128 stands for zero in the data rows.
Here is a table of points, one per row:
[154, 132, 153, 55, 70, 152, 118, 85, 147, 136, 185, 153, 84, 87, 48, 103, 108, 180, 120, 98, 156, 140, 58, 151, 172, 175, 124, 222, 141, 47, 158, 119, 119, 162, 37, 149]
[106, 170, 149, 74, 151, 112, 206, 202, 64, 75, 182, 175, 122, 148, 110, 161, 39, 117, 145, 122, 193, 99, 173, 118, 105, 150, 12, 104, 30, 141, 145, 96, 86, 179, 178, 133]
[172, 152, 171, 118, 74, 57, 189, 118, 71, 34, 173, 109, 55, 166, 189, 233, 137, 127, 96, 130, 128, 62, 157, 223, 111, 143, 156, 61, 65, 110, 77, 114, 148, 132, 155, 60]
[110, 96, 39, 123, 190, 109, 92, 128, 129, 144, 104, 114, 69, 141, 67, 125, 115, 166, 115, 46, 98, 110, 101, 86, 75, 99, 154, 139, 190, 63, 116, 112, 150, 159, 154, 145]
[69, 82, 108, 88, 121, 84, 195, 95, 144, 223, 98, 96, 151, 200, 176, 87, 107, 120, 157, 195, 120, 90, 128, 180, 174, 129, 108, 99, 165, 137, 155, 185, 189, 114, 169, 152]
[179, 120, 90, 113, 181, 180, 202, 117, 131, 112, 155, 99, 110, 101, 111, 111, 30, 189, 123, 130, 114, 118, 116, 146, 130, 143, 123, 142, 208, 172, 69, 129, 85, 124, 36, 174]
[137, 182, 143, 127, 120, 121, 218, 64, 13, 163, 113, 166, 132, 126, 185, 194, 214, 128, 143, 102, 97, 177, 111, 177, 141, 158, 112, 145, 181, 106, 180, 165, 139, 203, 146, 152]
[174, 67, 180, 103, 156, 136, 84, 183, 128, 150, 106, 89, 91, 130, 112, 79, 110, 57, 126, 223, 118, 102, 121, 142, 136, 195, 165, 28, 153, 163, 124, 120, 126, 134, 85, 163]
[175, 137, 83, 165, 120, 78, 121, 142, 108, 150, 172, 184, 98, 185, 86, 150, 157, 189, 134, 88, 90, 76, 121, 126, 185, 186, 140, 71, 85, 103, 105, 86, 155, 155, 146, 107]
[152, 61, 111, 79, 148, 146, 52, 88, 123, 50, 194, 125, 153, 184, 73, 66, 112, 141, 175, 76, 123, 207, 211, 199, 170, 129, 165, 144, 75, 106, 130, 129, 84, 156, 110, 128]
[196, 82, 132, 134, 162, 136, 97, 63, 134, 133, 132, 115, 84, 138, 97, 137, 127, 125, 129, 107, 140, 162, 146, 73, 116, 108, 94, 175, 158, 18, 155, 145, 40, 79, 189, 107]
[113, 91, 86, 107, 50, 160, 148, 83, 113, 101, 53, 136, 182, 147, 159, 89, 127, 148, 184, 73, 127, 129, 115, 134, 99, 90, 135, 113, 120, 160, 60, 184, 107, 96, 111, 115]
[107, 155, 128, 137, 143, 100, 128, 100, 96, 128, 42, 192, 113, 152, 116, 168, 107, 113, 161, 155, 119, 104, 79, 94, 153, 153, 164, 97, 69, 134, 174, 179, 124, 115, 159, 123]
[166, 72, 164, 71, 149, 167, 112, 97, 168, 180, 114, 145, 137, 81, 90, 193, 143, 100, 160, 94, 131, 92, 131, 166, 78, 122, 107, 190, 176, 176, 75, 143, 133, 121, 116, 134]
[106, 115, 180, 126, 46, 64, 63, 92, 70, 189, 110, 111, 138, 131, 140, 85, 9, 160, 93, 146, 68, 139, 199, 142, 115, 129, 141, 147, 146, 212, 127, 101, 106, 112, 98, 63]
[149, 100, 141, 106, 119, 143, 88, 181, 100, 128, 73, 106, 78, 125, 136, 194, 88, 188, 222, 174, 195, 184, 161, 133, 89, 82, 112, 184, 119, 102, 43, 136, 162, 163, 62, 153]
[123, 68, 109, 130, 77, 132, 136, 67, 127, 151, 177, 122, 66, 61, 159, 167, 180, 93, 154, 83, 129, 137, 148, 137, 90, 114, 90, 151, 135, 111, 107, 135, 121, 180, 88, 128]
[123, 196, 170, 164, 44, 179, 157, 182, 172, 84, 114, 88, 151, 164, 98, 114, 101, 77, 82, 170, 94, 159, 177, 211, 118, 152, 115, 99, 164, 98, 123, 173, 144, 110, 155, 105]
[109, 117, 160, 65, 76, 151, 113, 212, 68, 115, 103, 168, 185, 114, 75, 170, 158, 194, 163, 170, 103, 152, 208, 49, 87, 101, 93, 105, 223, 173, 151, 99, 55, 133, 119, 82]
[102, 86, 115, 148, 88, 108, 81, 156, 128, 97, 128, 144, 99, 84, 113, 7, 164, 186, 132, 114, 144, 138, 196, 200, 103, 108, 116, 199, 103, 164, 151, 138, 134, 176, 216, 110]
[134, 51, 193, 166, 110, 38, 171, 140, 180, 94, 110, 136, 193, 108, 135, 169, 150, 182, 117, 182, 105, 162, 158, 50, 158, 161, 83, 41, 90, 178, 87, 104, 144, 128, 117, 150]
[153, 112, 72, 61, 89, 180, 85, 105, 136, 123, 146, 75, 64, 96, 183, 173, 140, 195, 136, 127, 195, 211, 176, 125, 162, 109, 141, 147, 185, 161, 122, 155, 72, 106, 170, 90]
[130, 178, 162, 66, 167, 126, 105, 138, 114, 203, 142, 92, 210, 98, 141, 82, 132, 165, 93, 151, 114, 161, 130, 141, 109, 133, 142, 116, 94, 176, 102, 94, 122, 85, 122, 86]
[157, 115, 77, 144, 190, 130, 108, 111, 84, 169, 151, 153, 185, 126, 95, 110, 157, 208, 142, 76, 128, 78, 214, 168, 81, 120, 120, 85, 127, 156, 177, 100, 87, 100, 118, 135]
[177, 73, 174, 134, 76, 158, 234, 111, 67, 120, 136, 135, 121, 103, 236, 171, 139, 97, 128, 62, 147, 131, 121, 83, 107, 109, 189, 171, 147, 106, 104, 71, 163, 127, 118, 202]
[95, 135, 121, 156, 152, 139, 135, 69, 168, 161, 65, 102, 131, 188, 125, 80, 160, 99, 107, 73, 174, 132, 143, 116, 160, 165, 164, 73, 111, 118, 135, 141, 73, 167, 95, 65]
[112, 155, 79, 150, 151, 30, 63, 158, 148, 79, 112, 168, 117, 113, 157, 105, 131, 76, 185, 187, 109, 190, 98, 197, 120, 102, 175, 138, 137, 177, 93, 135, 40, 142, 155, 100]
[149, 136, 148, 154, 112, 105, 142, 122, 143, 136, 167, 129, 142, 121, 99, 116, 112, 154, 190, 152, 190, 139, 128, 76, 158, 172, 190, 75, 98, 166, 153, 234, 138, 77, 149, 123]
[114, 168, 154, 127, 136, 142, 67, 145, 132, 58, 113, 39, 135, 114, 123, 126, 46, 141, 137, 132, 143, 112, 174, 134, 171, 77, 121, 133, 123, 196, 155, 130, 142, 120, 103, 129]
[89, 145, 153, 93, 141, 51, 114, 163, 172, 95, 187, 175, 126, 152, 157, 113, 96, 110, 176, 134, 80, 70, 156, 92, 99, 164, 136, 132, 187, 164, 165, 135, 175, 81, 139, 149]
[101, 146, 140, 161, 125, 166, 110, 160, 70, 89, 142, 146, 192, 197, 74, 180, 154, 119, 118, 203, 119, 117, 111, 76, 123, 148, 101, 217, 154, 129, 153, 115, 107, 126, 140, 69]
[113, 41, 136, 134, 99, 104, 146, 222, 96, 184, 170, 134, 191, 128, 138, 182, 114, 113, 144, 35, 126, 140, 82, 120, 131, 86, 86, 28, 83, 115, 221, 183, 92, 173, 196, 173]
[20, 166, 131, 137, 155, 126, 93, 128, 127, 194, 45, 133, 129, 147, 121, 129, 186, 155, 93, 113, 87, 86, 122, 124, 121, 125, 162, 107, 124, 141, 142, 150, 153, 81, 172, 154]
[162, 119, 135, 83, 8, 155, 179, 112, 74, 126, 117, 138, 191, 56, 198, 72, 147, 30, 132, 169, 171, 118, 194, 126, 99, 53, 113, 118, 160, 143, 123, 129, 165, 144, 87, 198]
[114, 129, 175, 113, 161, 104, 205, 194, 166, 122, 139, 190, 43, 170, 75, 129, 140, 205, 113, 124, 70, 149, 104, 121, 134, 69, 139, 30, 131, 127, 191, 144, 111, 109, 116, 100]
[136, 74, 130, 115, 133, 155, 115, 144, 104, 30, 102, 165, 149, 120, 103, 139, 124, 116, 80, 68, 176, 108, 83, 124, 140, 190, 84, 85, 171, 80, 200, 125, 162, 135, 103, 2]
[112, 89, 159, 147, 77, 184, 145, 100, 113, 132, 89, 143, 107, 130, 106, 89, 101, 139, 158, 135, 159, 121, 70, 170, 98, 188, 128, 198, 118, 170, 87, 85, 107, 108, 176, 119]
[184, 183, 218, 136, 164, 132, 84, 169, 133, 106, 86, 63, 113, 141, 131, 93, 175, 163, 209, 183, 91, 56, 76, 136, 198, 146, 86, 181, 143, 85, 108, 171, 102, 105, 147, 104]
There is one direction along which these points spread out most. Where along it does each point below lie, from 0 to 99? The average is 50, and the first point in the table lies past the average. One standard deviation of the points above along it is 16.
[133, 84, 112, 194, 157, 188, 140, 84, 89, 60, 130, 181, 109, 107, 118, 102, 135, 157, 48, 155, 92, 132, 76, 181, 181, 133, 56, 125, 138, 99, 126, 152, 167, 118, 100, 124] 51
[167, 95, 103, 106, 131, 72, 169, 122, 108, 106, 62, 52, 138, 119, 73, 161, 148, 138, 135, 145, 108, 149, 99, 199, 154, 181, 122, 211, 144, 182, 167, 123, 89, 61, 114, 156] 56
[80, 143, 110, 126, 82, 193, 172, 100, 30, 87, 161, 87, 126, 132, 161, 63, 191, 96, 169, 141, 112, 128, 150, 110, 146, 60, 181, 94, 187, 192, 85, 181, 155, 161, 142, 115] 59
[113, 27, 176, 166, 169, 130, 121, 133, 91, 156, 119, 116, 132, 167, 143, 134, 166, 160, 144, 116, 182, 110, 192, 168, 144, 87, 149, 237, 128, 127, 115, 148, 131, 158, 64, 107] 67
[158, 95, 138, 124, 86, 146, 99, 51, 13, 172, 165, 109, 89, 200, 96, 137, 155, 94, 126, 112, 207, 174, 72, 143, 45, 103, 57, 161, 176, 128, 135, 157, 94, 41, 132, 172] 70
[98, 101, 114, 81, 114, 134, 108, 150, 112, 127, 100, 220, 135, 155, 148, 148, 127, 104, 35, 61, 102, 131, 186, 92, 152, 118, 143, 127, 168, 151, 95, 183, 121, 57, 130, 117] 47
[186, 112, 106, 119, 99, 189, 115, 59, 161, 169, 198, 141, 137, 196, 134, 133, 119, 141, 108, 214, 140, 85, 38, 101, 195, 125, 134, 103, 77, 123, 161, 127, 170, 211, 170, 138] 43
[50, 53, 155, 129, 123, 166, 157, 95, 73, 105, 237, 131, 191, 135, 144, 217, 105, 188, 148, 192, 187, 145, 70, 197, 179, 150, 144, 72, 103, 92, 155, 104, 64, 126, 193, 105] 41
[76, 96, 50, 80, 129, 122, 127, 101, 106, 155, 135, 100, 145, 163, 165, 112, 133, 154, 59, 157, 120, 29, 143, 116, 72, 162, 178, 111, 131, 169, 132, 255, 58, 162, 163, 199] 44
[166, 164, 179, 170, 189, 20, 139, 83, 60, 94, 80, 178, 106, 139, 45, 144, 181, 148, 61, 119, 146, 117, 48, 182, 160, 125, 174, 73, 150, 101, 103, 130, 122, 166, 189, 134] 29
[135, 141, 138, 120, 154, 120, 174, 112, 131, 158, 172, 127, 99, 93, 136, 81, 127, 75, 167, 209, 76, 138, 93, 104, 151, 128, 167, 171, 53, 122, 159, 161, 139, 154, 128, 77] 45
